Each row is where one point has got to under a steady rotation. How many ticks took it there?
The counts run from 0 to 498.
[5 12 18 12 -5 -13 48 -35 14 -6 -7 -14 -28 1 16 3 22 23 19 -6 7 -19 3 -14 -31 -14 -19 -43 -15 -41 -28 -16 -14 -3 -22 -8 6 0 7 63 26 -23 -3 50 34 2 21 -5 -1 -4 3 29 11 -24 -25 -46 -25 18 -1 10 -11 -10 -4 -11 23 4 39 4 -19 -38 7 -12 30 15 -17 -10 -24 -6]
76
[0 22 -1 28 1 -10 28 -40 2 7 -5 -21 -28 -23 23 -4 8 30 38 3 6 -28 8 -31 -25 -5 -5 -52 -11 -54 -25 -26 -17 14 -19 15 2 21 5 38 18 -19 -16 23 15 30 29 -27 -2 -13 -23 25 16 -17 -4 -32 -31 -2 3 15 -4 -5 -2 -9 20 6 40 4 -20 -36 6 -18 28 6 -3 11 -38 10]
35
[-4 -2 1 25 9 0 11 -45 8 18 2 -39 -11 -6 29 -6 6 23 24 -4 18 -23 4 -39 -38 -13 -21 -42 -2 -63 -37 -33 -11 6 -9 5 8 17 7 33 25 -5 -9 21 21 -6 14 -41 8 14 -9 44 15 -10 -24 -40 4 7 1 21 -17 0 -1 -6 16 -13 32 9 -19 -41 1 -35 7 2 -31 16 -24 6]
259
[-9 13 8 21 0 -22 24 -24 3 -15 7 -29 -19 0 18 -8 15 19 29 -8 6 -28 -14 -20 -25 7 -15 -62 -14 -59 -40 -13 -19 3 -14 12 3 11 27 35 6 -7 1 28 6 6 32 -21 21 -10 -17 27 19 -25 -15 -38 3 -2 14 20 -30 9 6 9 21 -16 57 4 -15 -38 12 -21 14 15 -18 7 -31 11]
299
[-15 13 11 0 -4 -27 35 -27 1 -8 1 -24 -33 5 1 0 7 18 27 -9 2 -36 -6 -19 -24 12 -3 -50 -15 -53 -38 -8 -17 17 -30 13 -8 2 0 36 24 -25 -16 32 18 22 23 5 6 -29 -20 12 16 -45 -20 -41 -10 0 1 9 -34 10 9 18 25 -19 51 -9 -10 -37 8 -24 11 9 -5 12 -36 5]
91
[-3 6 14 9 -6 -15 42 -34 16 5 -2 -17 -4 -6 21 14 20 26 27 4 4 -11 12 -16 -42 -14 -20 -38 -13 -49 -56 -1 -16 8 -16 13 -5 6 20 47 21 -5 -3 32 33 4 9 -14 14 8 -5 41 8 -32 -27 -31 1 17 14 11 -28 0 -3 -9 23 -14 54 19 -3 -35 18 -26 -10 6 -24 12 -17 -8]
207
[5 12 19 23 3 -1 28 -46 5 9 -6 -15 -17 -22 18 1 -2 29 31 -12 0 -32 -1 -26 -34 -9 -12 -38 0 -56 -31 -17 -17 15 -16 11 9 21 6 50 28 -24 -26 32 21 32 21 -21 -7 -12 -17 34 12 -24 -14 -32 -30 14 -19 11 3 -11 0 1 33 -10 36 -4 -21 -26 -4 -15 27 2 -10 -6 -29 10]
395
[-12 -3 6 10 -14 -6 33 -43 10 13 -16 -33 -9 -14 13 3 -2 31 31 -12 3 -28 8 -24 -24 -1 0 -24 -3 -44 -42 -1 -4 31 -39 9 -6 -1 -5 41 29 -31 -33 29 39 17 11 -18 0 -23 -17 29 22 -31 -31 -39 -8 14 0 3 -21 3 2 7 28 -24 33 -4 -21 -21 9 -36 -5 4 -11 6 -17 -16]
480
[5 0 2 29 -15 -6 31 -46 12 6 -18 -26 -5 -28 32 4 2 38 38 -3 3 -23 12 -26 -29 -3 -9 -32 -8 -47 -39 -10 -4 12 -22 3 5 12 16 42 22 -24 -17 34 34 9 28 -44 4 -7 -16 42 24 -20 -23 -32 -5 8 8 9 -8 -4 -13 -12 25 -1 34 3 -30 -25 13 -24 10 10 -15 -3 -32 -6]
272
[-7 10 -2 25 -2 -11 29 -34 7 1 -9 -29 -30 -18 18 -10 13 28 37 3 10 -21 2 -28 -18 -4 -4 -54 -10 -53 -24 -27 -19 9 -31 5 5 19 5 45 19 -28 -16 26 18 26 30 -24 2 -26 -20 18 15 -19 -7 -38 -21 -7 6 15 -6 0 -4 -8 19 6 43 2 -27 -36 12 -18 26 0 0 7 -42 10]
25
[-17 21 20 5 2 -10 27 -28 11 15 5 -31 -21 -4 10 9 14 10 23 -15 -7 -35 -5 -33 -38 9 -6 -41 -8 -59 -44 -2 -11 30 -31 24 -4 5 -7 37 15 -9 -16 17 7 27 18 -4 11 -24 -18 25 16 -35 -25 -34 -11 2 -7 16 -39 10 13 14 34 -16 45 -6 -7 -42 -3 -31 -6 5 -8 22 -21 5]
451
[-3 -2 9 8 -20 -11 30 -35 13 16 -2 -32 -6 -8 14 15 1 26 23 -21 2 -34 4 -25 -29 10 -6 -25 -9 -49 -50 3 1 11 -23 -3 4 -9 -5 36 31 -16 -11 26 34 0 17 -21 3 -12 -15 38 27 -34 -46 -41 9 12 -1 5 -42 2 -5 10 28 -9 38 -12 -17 -39 3 -27 -7 5 -27 13 -21 -13]
203
[6 4 4 14 3 -7 25 -45 1 4 5 -26 -9 -4 13 0 -3 24 31 -17 16 -26 -4 -25 -35 -13 -20 -44 1 -60 -38 -22 -18 5 -3 14 5 22 7 46 26 -16 -17 28 28 17 14 -10 4 9 -13 29 6 -36 -23 -41 -15 16 -8 9 -7 -11 0 17 29 -31 41 3 -18 -25 -3 -26 20 3 -21 4 -27 4]
403
[-7 -3 10 32 2 3 11 -34 4 23 -7 -40 -21 -20 28 -2 3 29 30 -8 8 -25 -4 -43 -28 -2 -7 -35 -5 -64 -29 -24 -13 15 -23 9 10 17 4 33 27 -16 -17 19 14 12 26 -43 5 -12 -12 40 18 -5 -17 -33 -7 -2 -10 18 -12 1 -7 -12 16 2 37 0 -26 -44 -4 -25 9 -7 -14 15 -34 7]
251
[-11 14 21 10 -6 -8 29 -26 12 24 5 -32 -29 -5 10 11 12 13 17 -20 0 -42 -6 -38 -31 12 -5 -36 -7 -54 -31 -6 -9 17 -37 7 8 -7 -19 38 26 -14 -9 22 11 18 22 -9 -3 -34 -10 25 22 -22 -31 -41 -18 -1 -13 15 -37 5 7 8 31 7 35 -13 -13 -48 -11 -19 7 4 -13 23 -21 -3]
449
[3 3 -2 10 0 -17 37 -40 5 3 5 -25 -5 -4 7 3 4 30 39 -17 19 -23 3 -15 -32 -12 -17 -45 -6 -56 -47 -16 -18 -2 -4 12 -1 17 12 51 24 -18 -14 28 38 17 10 -5 5 4 -16 25 8 -38 -25 -43 -13 15 6 7 -10 -10 -4 10 29 -27 49 7 -8 -28 7 -24 13 6 -22 8 -24 -5]
413
[16 23 13 19 -4 -8 38 -49 17 9 -9 -4 -18 -18 29 7 10 31 30 -2 -5 -27 16 -27 -36 -11 -16 -37 -8 -46 -30 -15 -9 5 -17 7 10 12 2 52 22 -18 -9 39 26 14 23 -23 -8 1 -4 36 19 -23 -23 -30 -31 19 -2 10 -4 -12 3 -9 30 6 27 5 -15 -27 4 -18 35 20 -16 -11 -25 1]
56
[-1 4 11 26 -14 -4 26 -50 13 16 -19 -17 -11 -30 34 4 -3 36 35 3 -8 -23 15 -32 -29 3 -3 -29 -9 -50 -40 -10 -2 26 -31 5 -1 9 3 32 27 -24 -25 33 32 5 20 -46 -1 -10 -22 44 26 -20 -25 -26 -4 9 -3 11 -15 5 -1 -10 19 -3 26 0 -23 -25 13 -25 5 5 -15 2 -31 3]
263
[-2 9 9 28 -10 -19 36 -24 9 -15 -8 -22 -16 -12 25 -6 20 32 35 -3 9 -16 2 -15 -23 0 -12 -54 -16 -47 -38 -10 -15 0 -20 9 6 12 36 45 17 -11 1 37 25 7 33 -27 10 -10 -11 30 16 -19 -13 -34 -4 -1 17 16 -10 -2 -6 -14 18 -2 56 14 -23 -35 17 -10 19 14 -12 0 -33 0]
291
[-18 5 14 16 2 -13 29 -17 14 3 -1 -31 -27 8 19 2 33 13 17 10 11 -12 5 -23 -36 -16 -19 -51 -21 -53 -40 -20 -20 10 -34 6 2 3 13 43 21 -7 3 34 16 -7 17 -16 12 -7 6 38 6 -14 -22 -41 -4 4 11 18 -28 8 3 -24 9 -2 52 23 -7 -54 8 -21 -2 7 -17 18 -17 -9]
228
[-1 18 22 27 -5 -14 36 -22 7 -8 -7 -15 -32 -14 30 -1 28 28 25 7 -3 -22 -1 -20 -26 -5 -10 -52 -20 -50 -29 -10 -17 4 -24 6 4 12 24 41 24 -16 2 45 14 9 36 -24 5 -15 -9 34 14 -17 -12 -27 -11 1 1 20 -11 -2 -4 -23 12 12 50 7 -13 -45 13 -5 26 9 -6 -2 -41 7]
302
[1 9 11 5 -2 -20 46 -40 12 -16 0 -18 -10 1 14 1 12 17 29 -8 7 -16 0 -13 -33 -5 -17 -56 -9 -51 -46 -13 -18 4 -16 13 -3 11 19 52 15 -16 -8 30 25 14 16 -3 12 0 -13 26 5 -42 -21 -39 -15 12 11 9 -16 -2 9 13 30 -30 51 7 -16 -21 16 -23 13 22 -16 -6 -20 4]
73
[-2 18 10 11 -7 -4 37 -47 12 28 -4 -17 -15 -24 17 14 0 26 29 -15 -7 -35 11 -36 -32 1 0 -32 -1 -51 -36 -3 -6 27 -30 14 -4 4 -20 42 26 -23 -24 18 25 29 18 -13 -7 -23 -22 31 18 -33 -30 -28 -24 6 -9 7 -25 -3 2 6 37 -6 31 -6 -8 -33 2 -26 1 4 -8 14 -26 0]
120
[3 -5 -1 32 -11 -5 26 -40 8 5 -16 -32 1 -25 31 -1 2 41 41 -8 12 -17 8 -27 -23 -4 -11 -37 -5 -53 -42 -17 -8 1 -15 6 11 17 18 43 22 -17 -12 25 34 8 27 -40 6 -1 -15 38 22 -16 -26 -34 -3 5 9 11 -5 -6 -12 -6 23 -8 40 7 -27 -27 10 -24 9 7 -20 4 -28 -3]
271
[-7 4 -7 23 9 -12 22 -32 0 -2 3 -39 -26 5 16 -15 13 21 32 2 25 -19 -4 -29 -23 -7 -11 -65 -8 -61 -26 -37 -22 1 -17 2 5 18 9 39 17 -16 -4 20 11 10 23 -19 11 -12 -12 17 11 -23 -9 -47 -12 -7 13 17 -17 2 2 2 14 -5 42 7 -24 -44 12 -27 23 6 -12 14 -33 4]
23
[-12 8 12 23 -12 3 21 -43 9 20 -16 -24 -19 -28 28 3 -3 31 32 0 -9 -32 9 -41 -27 6 1 -31 -7 -56 -37 -10 -6 30 -33 12 -1 12 -2 29 29 -24 -24 27 14 15 27 -40 -1 -20 -23 39 23 -16 -21 -26 -4 -1 -11 14 -19 11 -7 -9 17 -4 26 -5 -18 -32 9 -29 3 1 -9 9 -37 8]
253
[1 19 1 15 5 -9 18 -50 7 16 13 -23 -14 -3 19 1 -1 16 24 -17 7 -42 6 -30 -36 8 -16 -48 -4 -58 -37 -27 -5 6 -9 14 6 10 -14 32 12 -4 -9 20 14 1 18 -17 3 5 -21 27 26 -31 -27 -38 -9 9 8 16 -32 3 17 22 35 -20 28 -9 -12 -29 -1 -34 24 24 -30 8 -25 9]
51
[5 5 7 13 -3 0 37 -49 9 13 -6 -11 -23 -9 30 5 8 22 21 7 4 -11 12 -34 -36 -22 -15 -44 -5 -54 -31 -25 -18 -5 -5 -2 1 15 -6 50 31 -18 -7 35 23 1 18 -25 6 17 4 39 2 -30 -20 -32 -20 11 -5 15 -18 -9 -6 -17 11 3 32 10 -9 -44 12 -24 20 -1 -23 1 -36 13]
332
[3 7 9 14 -10 -2 44 -44 19 23 -8 -28 0 -24 20 13 1 31 32 -20 0 -24 9 -33 -26 -5 -1 -31 1 -42 -35 -1 -8 16 -30 6 7 7 -13 55 24 -24 -23 18 31 27 16 -19 -4 -22 -14 32 21 -26 -34 -37 -30 7 -5 5 -14 -12 -3 0 38 -4 31 -5 -21 -27 4 -25 10 5 -13 7 -19 -9]
129
[-4 14 7 26 10 -4 28 -26 6 8 1 -36 -27 -5 17 -6 18 19 31 -16 12 -30 -11 -31 -23 -2 -11 -56 -3 -57 -20 -24 -19 2 -27 5 17 17 7 49 12 -12 -7 20 6 23 29 -19 1 -25 -10 17 17 -11 -13 -45 -27 -6 1 18 -9 -8 5 -3 26 6 41 2 -26 -41 -6 -10 31 13 -8 12 -29 2]
374
[12 23 17 16 -10 -4 37 -52 17 15 -7 -5 -19 -16 31 9 8 27 19 -8 -7 -33 18 -28 -36 -5 -12 -35 -10 -43 -26 -16 -4 5 -21 -3 9 1 -10 46 23 -24 -8 41 30 2 26 -19 -12 -3 -7 34 22 -21 -26 -35 -27 16 -3 9 -13 -11 3 -5 29 8 23 -3 -20 -31 3 -18 34 21 -22 -12 -23 1]
57
[-12 4 9 6 2 -13 36 -37 17 6 2 -32 -15 15 13 4 17 9 19 -12 19 -20 2 -18 -37 -13 -21 -40 -15 -46 -40 -21 -13 12 -35 10 2 -11 -6 47 15 -10 -7 28 31 -10 2 1 8 -5 1 25 18 -23 -35 -53 -8 17 11 13 -32 4 23 5 24 -23 35 8 -17 -30 3 -33 5 26 -29 13 1 -16]
144
[-6 2 -4 18 -5 -23 21 -25 7 -10 4 -32 -18 6 18 -6 14 18 23 -12 16 -26 -5 -17 -29 7 -19 -55 -17 -56 -43 -19 -11 -1 -19 5 5 1 19 32 13 -7 -1 29 19 -17 24 -27 13 0 -15 27 27 -26 -25 -45 12 2 25 15 -35 9 9 8 21 -18 47 0 -17 -39 11 -28 15 24 -29 4 -21 -4]
288
